[[ 0  6 13 60]
 [-1  6 13 42]
 [-1  6 13 42]
 [-2  6  6 42]]
|
[[ 6 13]
 [ 6 13]]

[[ 46  36 -14  22]
 [ 32  14 -36  67]
 [ 67  35  80 -71]
 [-58  -2  65 -57]
 [-70   9 -50  41]]
|
[[ 14 -36]
 [ 35  80]]

[[ 22 -64  -8 -41  23]
 [ 35 -10   5 -52  13]
 [ 11 -36  -5  -7   7]
 [-27 -15  -6  -4   6]]
|
[[-10   5]
 [-36  -5]]

[[-33  39  32  13]
 [-34 -11  -9  56]
 [ 35   6 -18 -72]]
|
[[-11  -9]
 [  6 -18]]

[[  0  37 -13  -6]
 [-14 -76 -65   8]
 [ 11 -19   0   6]]
|
[[-76 -65]
 [-19   0]]

[[-51  36  80  62 -53]
 [ -7 -35  12  58  64]
 [ 53 -40 -65 -58  70]
 [-28 -49  -6  68 -80]
 [-39 -35 -17 -46 -28]]
|
[[-35  12]
 [-40 -65]]

[[ 68  39  13  12]
 [ 27  28  -7  -6]
 [-13 -12  53 -55]
 [ 14 -17 -20  71]]
|
[[ 28  -7]
 [-12  53]]

[[-71 -15   1]
 [-43 -27  -9]
 [  3   7  37]]
|
[[-27  -9]
 [  7  37]]
---
[[-55 -24 -10  48]
 [ 18  31  38 -40]
 [ -7  31  61 -53]]
|
[[-24 -10]
 [ 31  38]]

[[ 14  59  17]
 [ 14  76  17]
 [-11  55  48]
 [  6  55  18]
 [ 14 -11 -22]]
|
[[59 17]
 [76 17]]

[[ 36  17 -31  -3]
 [  7 -22 -20 -78]
 [ -4  31  -6  21]
 [ 25 -67  -4 -62]
 [ 11   4  21 -38]]
|
[[ 17 -31]
 [-22 -20]]

[[-37 -66   6]
 [-19  28 -23]]
|
[[-66   6]
 [ 28 -23]]

[[ 22 -62  53 -71 -42]
 [-62  79 -70  52  35]
 [ 23 -35  32 -60 -48]
 [-68  67 -63  51  81]]
|
[[-62  53]
 [ 79 -70]]

[[-59 -48  63 -55]
 [ 72  60 -78  66]
 [-66 -54  71 -61]]
|
[[-48  63]
 [ 60 -78]]

[[ 59  56 -47]
 [-57 -53  58]
 [ 50  50 -58]
 [-36 -37  49]]
|
[[ 56 -47]
 [-53  58]]
---
[[  9 -13  18]
 [ 69 -55 -75]
 [-50  53 -21]
 [ 62 -51 -54]
 [-58  22 -27]]
|
[[-55 -75]
 [ 53 -21]]

[[-24 -23  10]
 [-24 -23   0]
 [-24 -23  78]
 [-75 -44  11]]
|
[[-23   0]
 [-23  78]]

[[ 50 -44 -61]
 [ 15  -9  18]
 [ 29 -33 -38]
 [-37 -33 -26]
 [ 53 -43 -55]]
|
[[ -9  18]
 [-33 -38]]

[[ 18 -27  -5  63  22]
 [-24 -69 -45  37 -20]
 [ 12  22  15 -17  13]]
|
[[-69 -45]
 [ 22  15]]

[[-36  25  52  63]
 [ 58  -4  47  51]
 [ 21  17  19  22]]
|
[[-4 47]
 [17 19]]

[[ 16   2 -26 -10 -32]
 [ -3  32   0 -21  16]
 [-41 -47  44 -49  69]]
|
[[ 32   0]
 [-47  44]]
---
[[ 62  -5 -74 -42]
 [-28  57 -74  10]
 [-82  -7 -74 -11]
 [-40 -51 -74 -10]]
|
[-42 -74  -7 -40]

[[ 27  48  36]
 [-19  46 -59]]
|
[36 46]

[[-61 -82  -4 -32 -29]
 [-17   4  22 -39 -21]]
|
[-29 -39]

[[ 65 -43  48]
 [ 31 -53 -73]]
|
[ 48 -53]

[[-17  11 -10  36]
 [ 24  -1  35   8]
 [ 11  -3 -25 -15]
 [  2 -76   2  51]]
|
[36 35 -3  2]

[[-64 -40 -57  10]
 [ 47 -56 -40  24]
 [ -5  14   7   4]]
|
[ 10 -40  14]

[[-30  59]
 [ -3 -16]
 [ 58 -60]
 [  2   4]
 [-27  37]]
|
[59 -3]

[[ 31 -49  -1  24]
 [  0 -64  -1  30]
 [ 27 -10  -2   3]]
|
[ 24  -1 -10]

[[-31  32  13  12  18]
 [ -1  -9  -5 -55 -30]
 [-62 -38   3  14   8]
 [  3 -13   8 -77 -54]]
|
[ 18 -55   3 -13]
---
[[ -3  31  -7  26  12  27  -5   8 -16 -27  -4  63]
 [ -3  33  -8  23   2  26  -5   7 -19 -24  -4  63]
 [-16  24  19 -13  20 -15 -25 -35 -13  17 -33   7]
 [  4 -19 -42 -29  49 -41  22 -18 -50 -34 -14  38]
 [ -4  36  -4  25   5  24  -6   6 -21 -19  -9  66]
 [  8 -20 -33 -26  43 -41  28 -13 -52 -35 -18  43]
 [-19  32   1  11  12  52   4   0 -22 -16  -1  58]]
|
[[ -4  63  -3  31  -7  26  12  27  -5   8 -16 -27]
 [ -4  63  -3  33  -8  23   2  26  -5   7 -19 -24]
 [-33   7 -16  24  19 -13  20 -15 -25 -35 -13  17]
 [-14  38   4 -19 -42 -29  49 -41  22 -18 -50 -34]
 [ -9  66  -4  36  -4  25   5  24  -6   6 -21 -19]
 [-18  43   8 -20 -33 -26  43 -41  28 -13 -52 -35]
 [ -1  58 -19  32   1  11  12  52   4   0 -22 -16]]

[[  4 -65 -68  73  11 -19 -20 -73 -37 -50 -35 -38]
 [-19 -59  70  76  27 -64 -28 -45 -40  46  54  52]
 [-36 -14 -43  31  66 -46  49 -58  -3 -46 -14 -55]
 [-76  44 -27  48  59  72 -70 -65 -32  13 -40 -42]
 [-29  25  31  34 -16  29 -47 -71 -14  65 -58  13]
 [ 56 -42  38 -78 -17 -36  37  20  -2  76   1  31]
 [ 26 -62  67 -34  -1 -33  35   0   0  12  32  -7]
 [ 34 -24  58 -11   3 -21 -66 -28 -60 -52 -44 -44]]
|
[[-35 -38   4 -65 -68  73  11 -19 -20 -73 -37 -50]
 [ 54  52 -19 -59  70  76  27 -64 -28 -45 -40  46]
 [-14 -55 -36 -14 -43  31  66 -46  49 -58  -3 -46]
 [-40 -42 -76  44 -27  48  59  72 -70 -65 -32  13]
 [-58  13 -29  25  31  34 -16  29 -47 -71 -14  65]
 [  1  31  56 -42  38 -78 -17 -36  37  20  -2  76]
 [ 32  -7  26 -62  67 -34  -1 -33  35   0   0  12]
 [-44 -44  34 -24  58 -11   3 -21 -66 -28 -60 -52]]

[[  9 -31  21  33 -67 -44  29  -4 -25 -32  -2 -10]
 [-12   5   9   3  40  28 -14   7  10   5 -40  11]
 [ -4 -24  -6  17  -3   5  15   0  19  17 -44   9]
 [ 11  34 -17 -15  30  21 -29  11  23   0 -10  -8]
 [ 65 -49  -4   7 -13  38   6 -18  -9  10  -5 -24]]
|
[[ -2 -10   9 -31  21  33 -67 -44  29  -4 -25 -32]
 [-40  11 -12   5   9   3  40  28 -14   7  10   5]
 [-44   9  -4 -24  -6  17  -3   5  15   0  19  17]
 [-10  -8  11  34 -17 -15  30  21 -29  11  23   0]
 [ -5 -24  65 -49  -4   7 -13  38   6 -18  -9  10]]

[[-77 -10   5 -25   4 -11  18  65   9 -29]
 [-11 -25  -4  29  -4   3 -18  52  29  43]
 [  0  57 -29 -63  -2  12  12  47 -23   3]
 [  6  33 -72  45   3  17   0   1 -37 -37]
 [ 54 -50  -4 -41   1  10   5   6   3 -28]
 [-28  -9 -19   8   7  19  28 -16 -26 -65]
 [-10 -47  -9 -67  12  25  -3   8   4 -15]]
|
[[  9 -29 -77 -10   5 -25   4 -11  18  65]
 [ 29  43 -11 -25  -4  29  -4   3 -18  52]
 [-23   3   0  57 -29 -63  -2  12  12  47]
 [-37 -37   6  33 -72  45   3  17   0   1]
 [  3 -28  54 -50  -4 -41   1  10   5   6]
 [-26 -65 -28  -9 -19   8   7  19  28 -16]
 [  4 -15 -10 -47  -9 -67  12  25  -3   8]]

[[-13 -14  -2 -39  14]
 [  5   1  37  10  43]
 [ 17  12  20  40  71]
 [ 25  -9 -39  29 -32]
 [-18 -21  16  17  -3]
 [-15 -15  -2 -39  12]
 [-24   2  12 -22  -7]
 [ -1 -30   7   1  -6]
 [ 30  18  -6 -22 -12]]
|
[[-39  14 -13 -14  -2]
 [ 10  43   5   1  37]
 [ 40  71  17  12  20]
 [ 29 -32  25  -9 -39]
 [ 17  -3 -18 -21  16]
 [-39  12 -15 -15  -2]
 [-22  -7 -24   2  12]
 [  1  -6  -1 -30   7]
 [-22 -12  30  18  -6]]

[[-19  -2  69   1  -8  55 -41  13  16   4  -7  49 -76 -46  22]
 [-18 -16 -11 -17   7 -24  17 -14 -43  -2  -7 -42   2 -45 -19]
 [-43 -48  67 -52 -25  80  -6   6  13 -21  21   0 -21  14  32]
 [-12 -15 -10  18   7 -21  51  22 -14   7  23 -23  36  61   4]]
|
[[-46  22 -19  -2  69   1  -8  55 -41  13  16   4  -7  49 -76]
 [-45 -19 -18 -16 -11 -17   7 -24  17 -14 -43  -2  -7 -42   2]
 [ 14  32 -43 -48  67 -52 -25  80  -6   6  13 -21  21   0 -21]
 [ 61   4 -12 -15 -10  18   7 -21  51  22 -14   7  23 -23  36]]

[[  1  10  -1  -7  11  -7]
 [ -4 -13  21  53 -17 -42]
 [-48   0  36   9 -31  49]
 [  7   4 -21  24   8 -34]
 [ -9  26 -19 -40  32 -59]
 [ 12  27  -4 -53  46  51]
 [  7 -82 -32 -57   6 -20]]
|
[[ 11  -7   1  10  -1  -7]
 [-17 -42  -4 -13  21  53]
 [-31  49 -48   0  36   9]
 [  8 -34   7   4 -21  24]
 [ 32 -59  -9  26 -19 -40]
 [ 46  51  12  27  -4 -53]
 [  6 -20   7 -82 -32 -57]]
